Turns, then the turns between two rows, first turn first; the first pair answered
R:
209  -225  90  11  -184  -89  -253  342  476  108  351 => 262  -251  122  -213  -177  -98  -375  294  205  -221  339
-47  -63  2  65  19  -9  13  121  94  72  87 => -36  -71  10  17  -18  -23  -37  133  86  24  130
-4  347  3  63  54  81  64  -51  -141  247  13 => 40  317  30  83  7  35  33  -29  -74  322  100
K:
50  11  -91  -124  151  50  -335  78  174  -173  -137 => -51  91  -24  -35  92  40  33  -138  -333  -296  -102
7  123  -116  -77  -57  -199  74  -198  -279  -40  3 => 2  113  -146  38  -88  -208  100  -122  62  296  41
-129  89  -134  -51  45  97  -136  39  143  -41  -336 => -186  122  -120  -54  11  83  25  -54  -122  -116  -321
E:
-39  1  118  46  -520  -364  192  91  -381  -247  396 => -264  123  -58  207  -377  -226  510  -23  -460  -127  120
209  58  -90  1  111  -95  -275  170  584  27  -10 => 330  0  102  -29  -99  -250  -307  141  431  -39  258
123  17  58  -130  -123  104  -304  78  457  182  8 => 194  3  175  -154  -274  8  -290  31  294  108  219
-78  157  23  332  -41  -131  379  -163  -298  189  81 => -184  181  -157  348  165  27  330  -119  -78  257  -176

Between the rows of a pair lie 2 to 3 turns.
56  -60  207  168  -55  -151  51  -82  -197  -11  233 => -130  50  -66  198  229  62  103  -13  98  126  -186 | E then E then E
-107  197  -111  -38  182  -35  -174  125  -119  -337  -319 => -118  216  26  382  -20  -153  198  77  51  295  -28 | K then R then R
-169  207  161  -95  30  64  461  -163  -19  231  -238 => -103  153  40  -324  205  156  74  -6  265  59  -430 | E then K
83  -114  -127  -290  211  0  -406  147  64  -406  -125 => 92  -93  -98  -292  206  0  -367  84  -37  -491  -100 | R then E
-13  -78  -154  -441  329  264  -482  143  102  -220  -282 => -19  -91  -90  -499  264  223  -421  69  -188  -399  -205 | E then R
-139  190  -267  -164  296  165  -6  -166  -76  18  -234 => 57  75  -159  -355  187  51  -389  -13  70  -85  -58 | E then E
141  20  95  -2  -18  -21  -66  -29  -190  -282  60 => 40  98  -1  32  113  60  41  -41  -204  -268  -109 | R then E
-62  164  44  4  -162  20  224  -179  -133  77  145 => -41  141  54  63  -159  21  139  -125  96  238  183 | E then R then R
-239  21  -196  136  99  138  96  -26  16  95  -290 => -31  -105  -46  121  -88  -12  -143  111  313  296  63 | R then R then E
162  -52  -56  -150  214  -40  -368  41  50  -282  -28 => 149  -32  -12  -156  165  -20  -312  -32  -105  -341  10 | R then E
-265  64  -502  62  522  308  194  134  316  15  -475 => -36  -86  -338  138  263  85  -53  344  746  428  6 | R then R
-107  54  39  -336  15  170  -275  13  -408  -402  -208 => -296  193  16  255  -40  151  317  -26  3  539  -82 | R then K then R
112  41  336  30  -235  -155  70  -112  -277  -58  415 => -40  130  243  -3  -98  -44  207  -199  -487  -243  164 | R then R
-46  107  -138  259  56  130  253  -146  77  191  -299 => 128  -23  -119  15  53  123  -251  58  410  65  -214 | E then E
-151  -205  -138  120  13  11  197  -89  -464  -602  99 => -332  -106  -388  399  228  188  395  8  141  4  -158 | R then E then K
87  -104  144  218  -294  -214  182  -92  -21  288  284 => 216  -168  181  65  -321  -238  -113  11  67  116  352 | K then E
-114  32  -395  -120  228  197  53  -12  349  35  -494 => 125  -125  -216  -197  47  58  -290  148  591  100  -140 | R then E
101  -170  -172  -159  120  91  -95  95  -36  -41  -367 => 256  -283  -10  -226  -38  -39  -240  154  -30  -52  -107 | R then E then E
-193  51  -252  121  -290  -8  299  -163  -504  97  67 => -280  57  -548  31  33  197  47  -6  9  180  -352 | E then E
60  -61  -185  313  -7  -208  175  -27  310  388  -10 => 333  -216  -47  3  -157  -344  -281  59  222  -25  229 | E then R then R
38  156  -133  155  104  49  142  87  336  322  3 => 174  80  -98  -249  146  53  -288  136  109  -277  -68 | E then K
-73  -168  -252  -207  130  -152  -158  220  313  168  -80 => 54  -242  -61  -289  -43  -269  -256  217  140  36  193 | R then E
-144  67  33  147  -38  -77  393  -320  -619  -304  -62 => 109  -149  -140  -76  126  -51  -463  242  654  92  -101 | K then K
84  69  277  -141  -107  17  -272  48  345  -315  -96 => -30  136  183  -165  22  100  -116  -61  199  -423  -331 | R then R
139  -244  47  -155  -146  -18  228  135  68  -118  399 => -76  -96  -156  -27  66  137  540  59  88  27  41 | E then E then E
-114  108  42  185  -32  266  169  -104  54  172  109 => 29  44  113  48  -115  174  -107  30  221  165  257 | E then R then R
-139  94  -281  102  324  157  -38  113  620  421  -397 => 355  -168  313  -94  -340  -311  -343  126  157  99  575 | E then E then E
-60  -12  -127  -42  156  100  -309  151  434  41  -239 => 177  -124  173  -97  -205  -175  -390  105  108  -125  297 | E then E
25  52  191  469  -166  -76  335  -140  -185  219  373 => -25  55  134  525  -112  -17  306  -59  72  415  305 | E then R
-164  201  -54  462  37  -23  151  -16  -154  295  -121 => 131  44  177  302  -202  -221  -258  124  -80  206  293 | R then R then R
